Each path below is one point turned by a fixed rotation once a step. After each direction that follows a path, write how fast that rotation turns it, in degrees a step (0 if it stays still).
Each turn is a multiple of 5 degrees from 10 to 175, or 0.
Each row of a path follows its step; steps can be skipped.
path 1
step 2: [  0   8 -15   4 -11 -25  26 -20   6  12  20 -16 -22  -5  16 -22  -5   0
 -14  -2  -3   2  -2  -3   9  13  17  27  -8   1  12 -17 -27 -13  21  -6
  18 -21  21  -4 -12   7   0  -2   3 -15   5  -5   8   1  -2  -8   6   7
  -3   5 -21  13 -18   0 -13  17  15  -5  21  23 -14   7 -22 -12  32   1
  24  -4]
step 4: [  5  23  20 -22  -9 -17  21 -11   5 -14   0 -22 -18  -2   8  -9   3  14
  -2  14  23  -6  14  -3  18   7  -2 -13   2 -16  -9 -19 -24   6 -15  -1
  15  -1  21 -20 -23   1   0 -12  -2 -27   5  14 -27  -6   3   7 -15   9
  -7  10 -17 -13   9   9  -5 -42 -17   5   1  11   1 -15  16  -6 -11   6
   0  -3]
step 5: [-18   6  39   1  12 -11  -8 -24  -2   1  20  -9  -5 -23   7 -13  -6  -1
 -11   6 -26   5 -17  13  -2   2 -12  18   2 -14 -22   3  11 -11  -2 -18
   8  -6  19  -6 -14 -18  -9  10  -4 -22  23  12   3  -3  31  -1  16  -1
   4   0  15  -3 -12  22 -20   9   9   1  10   7  -8  -1 -14  -1  -4   5
  35  20]
step 8: [  9  14  26  19   9 -12  -1 -12  -1   9  18 -37  -2  24  23 -11 -15   3
   3  14   6  11   4  13   7  23  14  11   5   7  22  -2 -12   2   3  -2
   7  11  -8  -2  -6  -4  -7   5 -17 -27  31  -5   2   6  20  -1   9  -6
  20  -6 -17   0  15   9 -21  18  21 -17   6  15 -14   8 -10 -25  19  -8
 -12   0]
step 9: [  2   7 -13  -2  16   1  12  -2   9  -8  21  -2 -10  -8  23   0 -18   4
 -21   3   1 -11  15  -6   8  -1  -7   8  -6  10  -6  -5   0   2  13  14
  -7 -18  37  -7  -5   9  -1 -11  24 -26   5 -20 -26  25  -3   5  10   2
  -6 -14 -20 -33   0  24 -19 -33  17   4  -2  16  23   9  10  -4   4  16
   3  11]
step 14: [  2  27 -18   5  20 -13   8   0   2   1  -3 -25  -7  -9  14  -8 -15  -5
 -21   3  16 -18   5  10   8  26   5  13  -6  22 -20  -8  -8  -4  23  -4
  16   7   4 -14  13   7  -8   1  21 -31  11 -17  -9  -3   8  12  29  -3
  -5   1  10  12  29   3 -22  16   8   7  13  23   4  17 -10  -5  18  -4
 -17  14]
step 15: [  6  12  -7  -6 -11  -4   1 -24   2   1  22  -5 -15   0 -12 -28   9  16
 -20   5   5 -14  10 -23  10  -7  10  21  -7  -5  24   2  -7   3  -4  -2
   2 -10  38  -1  -9  11   6 -17 -12 -20  25 -13 -21  30  -2  21   1 -15
  10  -5 -12 -12   5   2 -23   7  -4 -24   4   5   0 -13  22 -11  -9   8
   6 -24]
step 16: [  9  17   4  21  16 -11  19  -3   7   3  10 -11   8  -6   9 -16  14  10
  10  -7 -13   6   8  15   2 -12 -14 -11  -1  -7 -23 -16  -4   1   3   6
   8  -4   3   7 -41 -18   2  -8   3 -23   4  14  -2  -7  29   9 -20  17
 -18  -2   1 -11  22  33 -10   3   1  -8 -12  43   9  -3  10  -9 -13   1
  17   4]
step 18: [-24  11  -6  25 -15   3  16 -40  -1   9  13  -3  -9 -12  12  10  16   0
  13  15   1 -27   4 -24  -1  -4  -4   7 -12  -6  -6   0 -23  -4  12 -31
   5 -23  17 -10 -11  -4 -11 -10   2   4  13  18  -1  -4   2  11  -4 -23
   4  13  17 -12 -13  14 -26  11  29   3   4   8 -17  13 -14   3  -6  20
   5  -4]
Directions:
[-3  3  1 -6 -2 -7  5 -3  1  0  3 -5  3 -3  0 -2 -2 -3  0 -6 -2  3  2  5
  0  0  2  3  4  1  4 -3  3 -4 -3  1  0  0 -4  4  3  0  3  4  4 -3  5 -4
  2 -5  1 -4  2  2  2 -1  3  2  4 -1 -1  2  1  5  5 -4 -4 -2 -5 -1  2  0
 -1  4] : 120
[-7  1  3  3  2  0 -2  1  0  4  2 -1  3 -1 -4 -7  0 -6  0  5 -2 -6 -2 -1
 -6  0 -2 -5  0 -2  1 -1 -4 -3  1  2 -3 -3 -2  3  3 -1 -6  1 -1  2  1  0
  5  2  2  1 -4  9  2 -4 -4  3  6  0 -1 -1 -1 -4  1  2 -1  3  2  3  3  1
 -1  3] : 135
[-2 -1  1 -5 -2  2  6  0  3 -3  3 -1 -1  4 -5  0 -3  2 -2 -1  5  3  1 -2
  1  6 -1 -3  1 -2 11 -2 -6 -1  0  2  0 -2  1  3 -2 -2 -3  0 -1  2  0 -1
 -3 -2  0  0 -2 -2 -3  2  2 -3 -3  3  7  2  5 -2  3  3  5  1 -1  7  0  1
  1 -2] : 160
[ 3  3  0  1  1  0  4  8 -3  0  1 -5 -6  5  2 -2  0  1 -1 -1  0  1  3  4
  3 -1  8  4 -5  6  0  0  0 -1 -1 -3 -6 -2 -1  4  1 -1 -3 -4  2  2 -1 -5
  1  0 -3  6  3  3  5 -1 -2  1 -1 -4 -3  1  3 -1  0  3  0 -2  7  3  6 -1
  0 -1] : 60
[ 4  0  1 -2  4  0 -1 -2  3  3  4  3 -7 -3 -8  0 -2 -5 -3  0 -1  1 -4  4
 -1 -5 -4  3  4  1  3  7  8  1  1  1 -1 -4  3  2 -2 -3  4  1  0  3  6  0
 -3  2  0  0  1  1 -1  6 -3 -5 -3 -3 -2 -3 -3 -1 -1 -3  3  3  2  3  3  1
 -2  2] : 175
[-1 -5  7 -6  0 -3  3 -3  3 -1  1  1 -2 -4  3  4  1 -6 -1 -2  3 -5  0  1
 -1  2 -5 -2 -4 -1 -4 -3  1  0 -1 -3  2  1 -6 -3  2 -7 -2 -3 -4  4 -1  3
  2 -2  0  6  3  1  7  3  2  1 -3 -1 -1 -3  4  3 -2 -3  2 -3  3  3 -3  2
  3 -3] : 55
[-3 -2  2 -4 -3 -2  2  3 -5 -2 -2 -1 -8 -2  3 -6  0 -5  1 -2 -1 -1 -2 -3
  0  1 -3 -1  3  3 -4 -4 -4  3  2 -6  1 -1  6  2  4  4  3  2  1 -3 -5 -4
 -1  1  1 -5  2  0  1  2 -3 -2  0 -2  2  1 -5 -6  2 -6  3 -3 -2  3 -2  1
  3 -5] : 140
